One vector is turned by the same rotation once a tick. Each row is the vector after some number of ticks, and that number follows the row.
The counts run from 0 to 107.
[116 141 124 153 136 122 135 101  73 123 105 172  98 116 121 138 109 156
 147 101 123 138 188 105 113 162 132 146 145 163 130 152 117 127  97  95
 120 132 131 108  76 155 159 142 137 134 122 161 124  79 136 147 138 130
  69 136 194 142 181 143  87 121 138  96 135 112 128  84] => 13
[142 129 150 178 168 131 145 115  73 137 115 151  67 116 110 128 120 105
 167 102 171 114 158 117 110 157 140 140 160 125 143 121 107  63 110 150
 157 136 127  92 104 157 112 169 179 145 126 154 141 121 166 109 148 118
 127 131 143  89 156 110 104 139 126 134 162 137  97  94] => 21
[137 134 119 155 146 108 119 111  89 106 126 172  52 107 136 134 105 124
 144  73 134 111 160 119 106 168 113 183 154 109 141 153 114  84  93 132
  97 136 156  88  92 168 124 133 153 132 122 124 126 108 127 108 133 112
 103 151 144  99 168 105  81 110 122 139 126  97  86  86] => 100
[153 115 112 171 140 111 103 150  80 134 108 167  67  79 118 118 115 124
 132  83 119 112 164  83 114 140 111 155 127 119 124 140 156 138  96 110
  92 125 105  88  99 182 102 147 155 107 164 142 123 119 173 143 132  98
 133 132 158 136 159 112  97 127 119 113 105 100  92  76] => 43
[140 135 117 179 157 154 107 132  93 118 123 176  94 112 122 102 118 110
 126 117 125 103 181 102 119 150 102 165 112 146 175 133 138 113 105  72
 119 139 134  73 103 164 137 138 146 110 166 139 129  82 154 120 160 118
 112 128 177 136 130 123  92 146 118  95 132  69 119  76] => 29
[135 130 101 170 128 112 101 136  53 121 133 145 110  98 119 105 113 130
 136  92 134 128 215 111 103 147 130 141 142 144 105 141 130 123 112 111
 102 102 139 143 108 163 133 138 167 138 181 129 127 106 187 132 172 110
  93 104 144 148 159 110 126 111 132 113 131  94  81  81] => 46
[122 129 122 187 164 156 100 132 102 136 123 172  74 110 136 112 120 137
 136 106 132  84 180 105 110 145 107 173 133 127 150 134 125 110 120 123
 120 156 128  97 106 174 106 142 168 138 180 109 122 100 167 110 140 127
  95 126 135 137 159 109  95 134 136 106 135  76 102  77] => 31
[133 144 120 152 112 121 142  82  95  99 136 160  98 107 129 175 116 132
 176 120 163  90 179 137 133 164 134 153 142 143 138 119 103 140 130  92
 137 132 141  88 112 149 149  99 172 181 115 125 165 107 152 111 160 118
  80 138 180 137 164 142 100 135 137 128 136  86 103  95] => 83
[102 127 138 153 119 161 144 152  69 136 124 163  70 123 104 127 114 124
 137 112 118  92 142  94 121 106 117 138 118 142 150 108 105 149  98 103
 113 131 106  70  97 168  94 141 172 124 137 154 133 111 152  91 157 120
 132 142 151 104 165 124  97 149 147  87 114  92  87  74] => 75
[176 133 100 165 139 110 108 110  83  82 139 165  92 111 146 112 100 125
 151 131 150 118 162 113  86 157 126 108 123 114 106 104 110 157  97  97
 124 155 166 102 110 135 129 142 209 191 125 121 147 115 171 111 165 102
 109 133 154 121 147 129 116 111 134 115 143 114  81  92] => 51
[134 111 110 173 124  83 139 107  74 104 151 179  78  92 135 108 103 141
 158 112 134 129 135 106 100 179 107 131 131 114 116 124 153 142  90 125
  90 117 145  75  98 193 123 148 155 137 106 150 140 101 148 128 149 122
 117 136 160 166 151 108 115 101 138  93 120 118  79 102] => 56
[139 108 109 182 123 122  94 150  68 122  99 158  84  88 119 113  98 132
 133  85 128 127 178  76 122 143 121 132 128 135 130 155 153 143  98 112
  82 116 115 102  86 162 118 139 152 120 160 130 124 115 172 154 148 102
 117 135 161 147 172 117 111 118 130  97 103 104  98  91] => 44
[164 116 120 158 117  96 129 103  76 112 142 187  79  90 147 109 108 124
 151 120 130 138 126 103 110 172 109 126 131 110 128 132 167 136  75 111
  95 118 145  51  95 172 129 154 147 129 109 150 140 101 165 119 150 112
 145 148 161 145 140 120 123 115 140 106 108 124  91  90] => 55
[133 128 128 153 118 140 139 114  71 155 129 148  85 113 104 127 135 117
 137  93 153 107 186 108 141 129 149 119 164 155 125 162 130 126 125 109
 116 103 116 105  80 171 128 171 138 116 123 159 119 133 186 118 168 131
 103 112 177 107 181 114 105 144 156 128 137 133  88  60] => 91
[153 137  99 177 148 126 105  95  62 116 119 173 108 107 148 115 126 108
 144 129 172 103 181 122 125 152 129 134 125 145 142 147 133 109 134 131
 156 137 128 101 117 162 142 157 180 166 131 132 140 125 191 130 163 125
  93  98 151 143 122  90 120 132 129 145 167 118  85  88] => 35
[170 142 103 159 122 122  99 117  69  84 117 177 104 100 153 113  90 131
 125 115 149 124 160 111  91 131 126 112 108 132 109 132 108 158  98 111
 124 148 151  92  93 138 124 144 199 188 123 117 131 113 160 117 161 100
 114 127 153 118 141 132 118  99 140 115 136 114  80  91] => 50
[140 129 127 134 123 110 166 139  68 126 132 188 114  97 110 134 108 136
 132  90 123 109 183 109  96 146 130 124 164 154 117 106 142 169  89 123
 122  94 140 125  97 182 103 155 148 108 141 145 142 105 167 115 187 122
 136 100 190 154 161 139 136 130 139  98 117 104 115  73] => 59
[136 131 130 143 144 106 136  95 100 139 142 124  69 139  88 120 108 116
 167 116 149 112 164 124 116 159 136 149 163 115 140 121 141 108  89  90
 121 146 164  69 106 177 151 147 157 116 109 169 139 100 159 110 118 123
 102 136 180 130 156 142 109 139 135 126 154 130  67  91] => 9
[112 129 132 159 134 166 131 100  71 155 127 118  90 104  87 106 125 131
 167 119 154  98 172 123 109 127 122 138 144 139 149 117 110 108 115  96
 131 116 133  73 110 162 134 135 164 149 135 147 155 108 198  86 174 136
  90 130 135 130 155 128 120 149 160 118 135  95  75  82] => 78
[135 123 130 149  87 143 170 118  65 147 140 179  91  91 151 135 110 137
 157 107 136 108 169 107 129 148 141 131 159 160 114 142 108 128 121 102
 113 100 127 112  75 147 122 127 152 152 130 121 128 107 173  98 167 136
  98 142 155 120 185 130  98 118 161 125 103 115 123  64] => 1
[146 132 138 167 155 110 126 135  94 111  98 150  77 115 113 157 135 137
 140  93 132  93 169 120 106 183 134 167 159 164 147 111 134 129  95 108
 143 131 117  95  88 166  88 127 170 156 141 152 138  86 146 127 169 128
  91 141 175 131 136 128  80 152 103  95 163  85 103 108] => 26
[121 139 118 164 148 123 148 111  74 119 128 173 103 111 102 138 125 140
 150 106 136 123 208 119 104 162 135 152 151 170 124 131 103 126 106  92
 132 137 137 128  93 149 158 129 142 129 129 155 129  78 128 125 149 137
  70 125 184 142 175 141  91 120 124 104 138 100 132  92] => 14
[147 127 120 154 108 130 165 106  56 121 165 171 102  97 146 125 103  92
 157 131 147 100 182 129 137 143 131 125 134 168 118 124 101 133 122  96
 138 106 156  96 100 157 149 130 169 144 114 135 114 100 162  80 166 135
  91 115 175 114 146 111 106 114 161 125 133 101 104  64] => 3
[132 136 113 158 161 131 154 125  81 127 131 186  95 107 113 139 138 129
 144 108 127 108 210 126 104 162 143 157 150 159 126 113 103 108 108  94
 150 134 139 134  97 162 143 140 149 127 148 147 130 103 135 102 152 124
  79 112 172 115 151 142  72 115 132 117 132  92 127  64] => 15
[121 118 115 157 129 109 138  93  53 124 122 191  82  80 117 150 129 138
 165 117 146 120 151 130  88 171 113 152 145 115 129 109 105 127 100 136
 142 139 126  67 117 183 147 136 152 146  93 152 188 123 149 126 145 107
 104 154 124 129 134 104 108 109 129 141 119 120  92  85] => 68
[117 119 135 161 103 120 165 118  61  99 135 202 109  97 101 160 125 118
 157 112 134 127 165 104 135 166 134 134 118 161 132 104 105 147 116 121
 128 113 117  83 124 153 132 133 165 150 103 174 165  96 152 126 172 113
 137 150 185 144 156 121 123 128 116 104 124  90 126  84] => 71
[116 117 136 146 128 132 145 160  71 133 139 170  73 111  89 151 126 112
 141 112 110  82 159 108 122 117 121 149 123 141 149  93  99 156 102 100
 129 118 106  70 117 181 101 130 164 112 138 163 140 116 144  88 158 126
 138 139 151 107 139 115  99 146 136  92 116  86  89  67] => 74
[147 144 115 162 150 112 113 101  92 104 126 162  62 109 123 117 105 100
 160  96 151 110 168 124 109 167  99 172 140 107 145 147 112  82  93 104
 111 147 165  82 103 154 147 126 141 122 120 130 122  98 137 108 133 102
  99 146 159 100 154 117  78 117 121 147 119  89  89  90] => 99
[153 139 113 161 138 104 110 115  66 116  95 118  97 104 109 142 138 122
 154 107 155  83 180 131 100 138 126 141 143 149 125 137  90 149 102  91
 146 127 122  96  75 161 147 139 166 145 111 132 111 132 154 108 147 124
  49 128 173 115 152 119  67 125 145 132 145 119  78  87] => 94
[130 142 131 192 136 170 115 111  79 134 111 184  97 101 152 113 102 130
 143 110 161 109 182  96 124 126 136 137 143 138 145 149 133  94 131 141
 128 137 119 113  98 157 113 156 180 150 166 118 141 113 200 125 161 122
 105 114 154 134 169 112 131 144 136 130 140 112 120  70] => 33
[136 137 135 135 134 113 140 107  82 153  99 165  64 113 121 139 115 142
 142  92 131 104 158 116 106 143 133 163 185 134 142 139 150 117  81 107
 120 137 127  76  73 181 134 150 123 104 109 163 139 104 145 130 121 125
  90 137 173 125 161 145  77 120 140 123 130 126  92  87] => 11
[120 123 134 156  96 107 163 108  57 111 116 209  86  79 120 177 118 135
 167 105 139 129 146 106 128 167 138 124 131 152 119 108 106 148 110 134
 136 122 107  77 108 168 117 130 158 152  99 165 184 100 145 136 160 106
 134 155 170 136 169 123 109 116 118 120 111 109 120  89] => 70
[189 135 116 186 130 107 113 130 103  84 116 175  84 105 126 153 120 110
 139 112 155 113 152  99 148 174 139 120 117 136 125 125 143 155 107  91
 123 153 116  88 105 148 122 150 183 164 133 135 131 113 168 145 148 103
 132 133 203 134 156 126 112 147 102 112 149 129 105  94] => 39
[168 148 113 164 152 121 110  96  84  97 116 152  88 115 112 119 110  94
 159 109 159 121 173 117 121 165 116 157 130 125 149 144 104  94  92  82
 112 130 176  90  94 136 166 129 150 125 119 141 125 103 158 101 135  86
 114 141 185  98 149 128  91 124 123 142 118  95 100  88] => 98
[125 132 136 184 174 135 129 117  75 123 127 153  66 126 114 127 115  98
 183 108 164 123 169 105 113 156 135 140 131 117 137 121  85  76 105 139
 148 147 139 104 106 144 122 160 191 157 131 141 124 109 153 102 141 125
  97 134 148  99 177 104  99 141 139 116 160 125  97  90] => 20
[166 146 129 161 143 110 130 119  86 114  92 124  95  97 116 158 136 125
 160  84 152  92 176 128 101 145 129 144 147 145 123 130  86 148 101  91
 145 128 123 110  71 140 124 126 161 158 122 119 112 126 159 111 153 102
  62 137 176  91 165 143  70 126 141 133 136 112  83  96] => 95
[159 134 150 148 131 119 154 117  81 131 129 149  72 121 145 154  82 104
 165 114 146  84 147 110 118 119 138 133 139 132 128 112 103 148  87 111
 141 155 139  79  87 165 109 139 185 142 108 128 106 116 147  91 113 106
 119 140 183  94 174 134 108 135 170 112 143 129  80  86] => 6
[121 137 133 146 129 120 141 102  76 142  94 178  84 107 123 141 112 155
 133  97 120 115 170 102 111 144 131 158 163 151 142 151 137 127  92 106
 115 138 113  85  74 171 135 146 121 114 112 158 125  79 142 149 132 127
  77 143 185 138 174 144  87 119 129 108 121 119 116  93] => 12
[156 146 126 158 162 133 141 136  86 124 123 188  86 128 148 120 139 130
 109  96 117  84 157 117  95 138 123 132 143 160 126 130 112 141  80 117
 143 137 121  95  81 173  99 164 160 125 123 136  97 116 139 101 180 137
  92 115 165 110 145 116  72 137 137 108 161 129  95  78] => 106
[154 135 147 148 143 114 133  92  86 117 136 135  78 133  99 121  90 108
 170 125 161 123 169 104 125 148 138 132 149 119 142 119 127 114  89  91
 115 141 156  71  98 152 148 149 171 131 101 165 126  95 160 109 117 116
 113 135 195 125 177 142 125 153 146 119 147 125  76  83] => 8
[185 128 108 158 145 100 116 122 105  97 142 167  78 102 129 126 111 126
 157 124 146 117 163 115  91 174 138 123 146 100 103  89 118 131  85 118
 130 148 166  97 110 152 120 136 200 183 126 125 162 115 175 102 161 103
 129 138 141 107 144 137 116 121 124 123 138 122  78  92] => 52
[122 132 129 192 164 147 129 115  64 113 128 163  83 126 120 115 108  99
 171 116 153 125 164  95 103 137 121 144 106 120 133 135  69  93 104 135
 147 154 138  89 112 139 135 161 189 152 124 136 106 102 143 112 132 114
  97 142 157 106 183 103  97 130 136 103 151 117 101  86] => 19
[188 130 119 176 138 110 107 134  92  89  94 183  81  97 151 166 122 119
 131 104 160  93 146 108 139 157 143 123 128 142 127 127 147 165 116 120
 140 164 103  85  93 159 103 150 189 163 132 140 133 127 166 145 147 112
 120 134 184 130 153 118 106 139 111 123 157 131  98 101] => 38
[104 123 149 163 114 169 124 126  69 142 130 147  85 121 101 113 104 127
 153 114 126 111 155  87 121 104 120 130 111 139 147 121 104 150 101  99
 117 123 112  64  93 153 111 139 180 133 139 154 137 102 178  99 157 120
 121 140 157 122 184 131 117 157 154  89 125  97  82  81] => 76
[141 127 135 154  94 139 162 109  56 135 152 177 105  91 152 129 110 113
 160 119 147 117 185 108 141 151 148 124 143 172 118 134 109 137 129  98
 127 100 150 107  77 145 149 132 159 148 122 126 120  90 162  92 163 125
 104 123 178 127 161 117 111 119 162 128 120 108 115  64] => 2
[179 156 133 170 144 132 120 106  93 106 101 145  98 107 113 127 103  99
 167 106 168 115 165 105 122 155 120 143 139 134 146 138 108 109  95  75
 121 130 152  99  87 122 154 133 154 141 118 120 127 108 169 108 145  72
 118 143 202  93 167 151  94 131 127 146 123 104 107  90] => 97
